In the data rows, the value 128 means zero.
Each row has a hidden score. How much does it go up from the first row of each pair to the second? 20 means little or no change, 40 a big rise and 0 a big fall. The score is a weighted sum of the row's numbers plus the product of two more (or one squared), each taken from its middle value.
[127 144 149  97 120 135 125 104 150 133 124 126 100]
[123 108 124 111 148 118 136 127 105 127 139 131 107] ~ 14
[104 148  87  87 168 156  99 148 130 116 100 123 120]
[119 153 117 125 132 132 127 134 140 124 118 110 129] ~ 22
[145 155 131 132 139 127 133 114 168 107 101 145 131]
[104 113 136 132 118 128 140 130 113 114 135 132 163] ~ 23
[126 135  96  92 134 124 100 140 129 111 119 123 126]
[119 148 127 150 125 109 145 142 137 112 149 144 133] ~ 21
[136 121 108 122 123 130 148 130  81 138 107 126 132]
[142 108 146  78 130  92 162 133 138  86 158  88 187] ~ 12
[162 152 171 135  85 140 163 108  27 162 137  86  91]
[119 137 145 123 119 124 131 123 137 131  94 135 144] ~ 14
[120 153 134  96 140  99 129 152 153  84 152 119 126]
[138 136  91 133 115 141 143 133 139  75  89 164  92] ~ 28
[125 124 129 123 117 140 143 126 162 108  92 149 138]
[134 145 141 133 131 103 120  99 152 116 123 151 117] ~ 9
[111 137 105 165 117 123 132 125 136 144 132  91 144]
[120 154 149 135 129 137 123 102 157 111 117 111 135] ~ 15
[112 120 139 123 126 120 128 112 171 112 106 131 134]
[141 149 142 119 121 152 142 107 136 144 145 155 146] ~ 16
[143 132  58 133 126 166 171 126  75  84  92 141 136]
[114 122 139 120 112 134 119 127 135 124 153 133 135] ~ 7
[145 135 143 123 131 123 140 134 138 129 130 151 117]
[151 134 155 112 140 125 132 143 139 146 122 129 116] ~ 21
[148 126 139 166 130 121 133 122 140 116 141 112 138]
[152  67 118  99 100 131 136 153 101 186  85  84  90] ~ 35
[152 118 145 148 116 124 104  16 124 139 125  75 172]
[108 118 137 139 117 148 118 140 122 134 132 135 122] ~ 7
[138  89 150 102 111 133 116 140 136 143 117 138 115]
[118 124 128 112 167 101 110  21 122  67  78   0 194] ~ 38
[138 141 137 109 135 130 125 125 136 126 115 134 103]
[140 133 142 121 146 113 128 142 101 155 134 141  99] ~ 15
[129 140 127 111 111 113 121 124 109 102 165 130 164]
[107  82  99 103  95 134 136 112 123 119 101 142 152] ~ 34
[130 140 125 129 107 142 126 123 139 130 138 145 119]
[124 140 138 103 129 116 115 127 120 157 131 150 117] ~ 16
[121 100 133 126 142 127 139 142 128 146 141 129 140]
[156  43  67 131  47 131 150 187 117  98  73 128 109] ~ 23
[122 129 127 121 136 148 122 180 124 110 133 154 121]
[133 124 145 135 130 120 117 149 148 121 133 136 131] ~ 20
[147 141 141  97 120 139 136 112 142 136 132 162 106]
[ 87  98 135 123 115 128 150 128 125 137 163 132 161] ~ 23
[136 124 107 125 119 134 112 127 131 157 139 157 109]
[135 124 109 114 138 137 137 128 150 110  84 154 127] ~ 21
[ 92 140 145 122 136 115 123 144 111 124 161 121 138]
[173 130 113 121 139 144 127 134 143 109 127 158 131] ~ 20
[141 118 130 105 132 124 111 152 153 119 123 134 143]
[144 129 138 100 107 119 139 151 116 153 123 132 116] ~ 22
[142 111 132 102 126 141 132 162 134 133 129 122  96]
[130 104 132 100 100 126 117 144 107 150 134 109 136] ~ 29
[150 152 141 145 130 164  92 132 109 156 131 131  96]
[124 135 146 123 126 129 123 135 119 124 136 141 116] ~ 20
[137 159 145 168 154 100 118  88 111 146 131  98 128]
[119 120 111 113 138 115 132 147 104 138 158 128 147] ~ 27
[130 139 141 150 130  99 167 110 111 130 161 124 163]
[143  88  96 112  94 119 155 176 113 169 138  78 124] ~ 26
[176 165 107 113 145 148 122 131 179 112 131 146 135]
[ 84 155 106 158 121 113 129 123 121 165  93 139 107] ~ 30
[134 134 123 101 115 139 120 137 107 131 146 135 119]
[107 142 137 130 142 143 125 144 137 125 153 151 141] ~ 17
[143 124 151 123 141 118 143 108 155 136  99 120 104]
[154 139 109 163 120 136 108 131 137 140 121  95 133] ~ 19
[108 116 161 148 126 135 121 113 133 139 123 132 110]
[104 136 132 126 127 123 130 126 157 123 164 133 136] ~ 17
[125 115 112 127 136 127 129 109 148 127  64 159 102]
[153 145 103 184 139 135 116 117 142 106  97 153 148] ~ 13
[115 139 133 158 142 120 128 124 105 153 122 139 129]
[138 115 130 131 149 110 118 131 114 166 135 130 126] ~ 19
[129 120 120 117 103 121 124 158 117 143 139 122 138]
[127  99 161 110 125 116 142 130 141 113 152 168 140] ~ 11
[115 105 139 141 153 114 123 116 139 129  91 128 125]
[115 167 118 117 131 132 114 111 105 102 122 146 141] ~ 18
[123 128 129 127 116 144 133 137 124 150 142 155 124]
[127 101 129 150 117 140 133 143 100 108 120 161 157] ~ 17
[129 105 114 133 122 131 134 115 145 135 131  99 133]
[151 107 121 151 161 175 121 123 141 149 151 145 132] ~ 15
[150  94  58 119 149 155 118 129 159 187  96 105 113]
[110 124  87  74 116 145 107 157 100 160 101 153 118] ~ 25
[122 130 129 131 132 118 126 177 138 141 114 118 141]
[163 112 124 176  80 138 156 140  74 117 113  93  88] ~ 19
[126 141 130 128 132 122 123 113 121 128 138 109  97]
[132 152 149 126 110 130 104 124 106 156 119 115 131] ~ 27
[171 193 168 156 120 128  94  72  44 169 121  65  66]
[170 129 140 100 122 160 121 114 144 118 110 157 108] ~ 23
[105 113  93 153 120 142 142 145 145 151 144 105 133]
[141 134 152 116 113 121 146 134 122 118 168 137 127] ~ 16
[187  94  82 157 132 173  93 107 120 119 128 182 134]
[128 130 141  87 117 137 108 137 158 145 146 131 127] ~ 24
[137 142 158 129 142 121 138 140 170 112 120 153 121]
[125 119 157 121 182  92 116  49 105 147 114  67 127] ~ 35
[133 112 144 140 124 140 118 130 135 101 133 136 107]
[110 162 157 132 152 118  97 105 144 113 133 134 109] ~ 21
[153 133 131  96 121 143 108 120 151 132 125 130 128]
[130 153 129 156 159 138  98 123 168 139 107 130 147] ~ 16
[165 105 121 179 119 140 129 109  80 211 100  57  99]
[ 99 113 135 141 121 122 142 140 110 141 140 118 122] ~ 16
[114 135 137  98 136 124 124 121 165 112 133 126 130]
[ 95 132 168 140 116 131 164 130  71 136 164  86  82] ~ 13
[124 145 145 111 131 120 137 118 134 131 132 139 134]
[172 124 114 135 126 151  96 128 154 105 132 139 131] ~ 16
[113 137 138 122 150 142 110 141 166 136 140 143 119]
[ 97 132 145 150 114 118 124 120 110 145 113 152 138] ~ 21
[136 114 153  80 127 102 165  49 102 125  80  65 157]
[126 145 184 151 113 141 162 106  92 154 133  93  84] ~ 3
[137 121  94 101 133 119 115 134 107 111 164 120 141]
[ 89 133 113 127 170 126 127 169 128 116 145 132 142] ~ 19
[154 157 176 112 111 130 127 126 135 135 169 113  57]
[126 113 134 114 107 142 128 122  90 140 152  96 132] ~ 31
[148 165 140 142 111 129 141 111 101 148 105 100  73]
[119 108 130 127 126  98 117 142 132 124 132 108 134] ~ 15
[127 188 190 173 109 145 128  96  32 137 125  52  76]
[109 122 145 116  99 128 140 131  99 131 146 134 130] ~ 24
[130 149 129 137 128  93 137 126 134 124 126 129 145]
[201 123  53 154 103 161  98  88 174 115 129 156 124] ~ 21
[134 139 148 100 126 118  95 114 172 110 125 174  96]
[164 157 176 138 125 128 140 107 129 123 124 112 165] ~ 16
[157 107 107  79 141 143  99 173 124 160 120 149 134]
[100  87 103  64 138 109 118 141 102  46 172  90 194] ~ 8
[ 98 114 142 122 141 107 127 127 125 125 149 141 121]
[119 120 148 131 124 132 133 117 109 143 124 154 112] ~ 23
[ 87 138  97 113 133 120 139 135 100 117 139 121 157]
[137 129 137 104 136 124 126 141 100 135 144 149 138] ~ 10
[ 59 114 152 162 148 123 115 152 134 102 119 122 140]
[157 134 148 127 118 124 136 114 114 141 114 129 131] ~ 21
[112 140 128 137 139 131 124 120 146 119 134 127 130]
[ 55 124 146 150 124 102 138 141 142 111 142 117 153] ~ 22
[ 93 131 157 107 117 125 116 112 128 144 131 141  95]
[ 76 156 131 115 142 106 121 126 127 115 127 133 155] ~ 17
[ 75 123 109 137 131 121  96 147 128 134 141 121 142]
[135 173 127 119 138 137 124 100 107 113 121 120 174] ~ 21
[116 150 122 139 135 123 125 131 117 157 112 139 120]
[118 168 131 137 144 144 104 153 173  99 104 135 131] ~ 15
[136 149 138 131 164  98 116 133 150 128 137 132 126]
[141 125 129 145 135 133 113 123 128 140 111 130 124] ~ 29
[114 144 110 134 160 132 136 145 129 121  97 126 138]
[121 115 129 106 123 108  85 135  84 199  91 100  45] ~ 25
[121 137 134 120 133 122 114 136 137 153 112 159 121]
[106 118 154 113 105 126 121 129 149 130 128 150 114] ~ 25
[131 120 118 138 129 121 130 151 124 128 149 141 123]
[ 93  98 124 168 141 168 138 109 111 127 160 148 165] ~ 21
[144 162 133 122 134  89 134 114 144 151 145 143 107]
[131 140 128 142 120 119 122 122 127 127 125 129 100] ~ 24
[136 108 112 133 119 131 140 144 122 145 135 118 136]
[169 161 118  93 131 153 115 117 120  94 116 148 148] ~ 18
[138 160 145 124 116 132 134 122 130 120 140 132 133]
[113 114 137 146 126 105 147 147 100 159 122 110 140] ~ 21
[105 163 133 127 162 171 133 161 123 123 143 127 168]
[103 131 138 117 127 123 107 121 152 128 130 147 124] ~ 22
[ 82 159 134  97 137  82 124 122 110 131 153 108 141]
[139 121 101 128 102 153 146 149 122 126 134 137 110] ~ 23
[148 154 151 157 128 164  83  77 116 154  89  79  90]
[118 152 115  94 153 146 135 127 146 128  98 149  97] ~ 20
[ 75 146 122 111 125 105 144 161 123 126 166 156 151]
[136 137 123 137 131 131 139 145 112 121 125 121 146] ~ 16
[137 131 133 124 125 124 120 133 115 136 127 154 129]
[113 157 134 115 130 147 122 107 125 153 127 109 164] ~ 29
[131 145 104 119 148 123 109 152  86 139  98  93  77]
[138 143 136 123 130 151 133 149 135 103 120 139 105] ~ 17
[143 167 125 124 118 138 110  57 143 130 104  87 153]
[136 137 127 106 135 151 109 131 152 117 117 145 116] ~ 13
[141 118  88 179 127 109 113  86 123 211 107  74 120]
[141 133 136 126 139 126 117 130 147 114 114 153 118] ~ 9
[126 136 129 108 127 137 130 142 126 140 107 144 114]
[129 157 130 162 117 119 110 106 158 163 145 141 117] ~ 18
[139 153 133 143 123 132 132  98 108 133 114  92  97]
[139 116 128  99 125 122 134 132 103 136 136 127 135] ~ 21
[213 108  64 181 103 179 104  54 126 186 148 122 132]
[ 99 115 121 114 139 135 147 147  83 162 135 133 131] ~ 20
[133 128 131 113 131 101 118 122 130 122 136 139 131]
[127 108 137 130 120 129 123 141 133 128 132 136 135] ~ 23
[ 95 132 148 133  97 123 138 120 135 127 112 148 157]
[118 135 137 127 131 121 122 118 131 126 127 122 145] ~ 17
[152 133 103 126 135 143 142 160 121 108 135 134 123]
[120 135 144 135 122 138  97 123 168 134 120 149 126] ~ 24
[112 129 132 142 133 103 123 124 173 104 113 123 148]
[123 162 133 103 111 124 124 126 160 117 135 123 142] ~ 23
[127 133 115 162 139 129 139 141 134 146 129 151 125]
[140  97 119 145 134 111 138 135 116 145 163 125 139] ~ 15
[129 133 118 113 135 124 128 128 125 135 150 152 139]
[183 104  74 132 132 167 149 170 112 100  68 146 177] ~ 27
[ 91 128 104 177 120 104  89 198 102 111 125 143 111]
[130 160 142 181 126 126 107  76  49 160  98  65  76] ~ 19
[125 126 152 148 123 137 147 133 126 128  97 156 125]
[135 134 101 122 114 126 125 132 108 119 133 147 145] ~ 26
[140 116  92 143 142 109 122 125 121 174 114 114 102]
[108 132 163 121 131 123 130 138 109 127 177 143 107] ~ 10
[125 123 142  93 119 121 140 107 151 103 126 133 130]
[110 142 126 135 131 139 110 104 137 107 115 130 140] ~ 19
[129 133 141 143 151 124 127  90 139 113 106 119 122]
[128 140 171 129 127 139 117 122 173 109 138 154 141] ~ 18
[134 120 113 126 113 121 137 126 157  93  81 147 158]
[132 132 125 116 139 133 146 107 164 129 155 133 134] ~ 14
[ 66 143 114 131 164 110 121 151  90 122 110 130 150]
[154 118 115 149 130 160 115 130 120 119 150 169 133] ~ 16
[144 125 169 144 126 129 134 141 121 133 147 131 143]
[141 141 148  97 128 117 139 102 134 146 164 148 118] ~ 22
[122 103 129 157 116 130 128 101 136 161 171 136 142]
[129 130 138 135 112 114 129 134 115 127 156 143 120] ~ 18
[182  81  49 172 121 137 108 180 116 119  93 138 143]
[124  95 104 175 137 137 143 128  92 136 139 119 168] ~ 19
[133 135 148 129 127 120 121 130 160 127 115 153 103]
[126 137 123 120 140 108 123 117 104 150 135 145 114] ~ 19
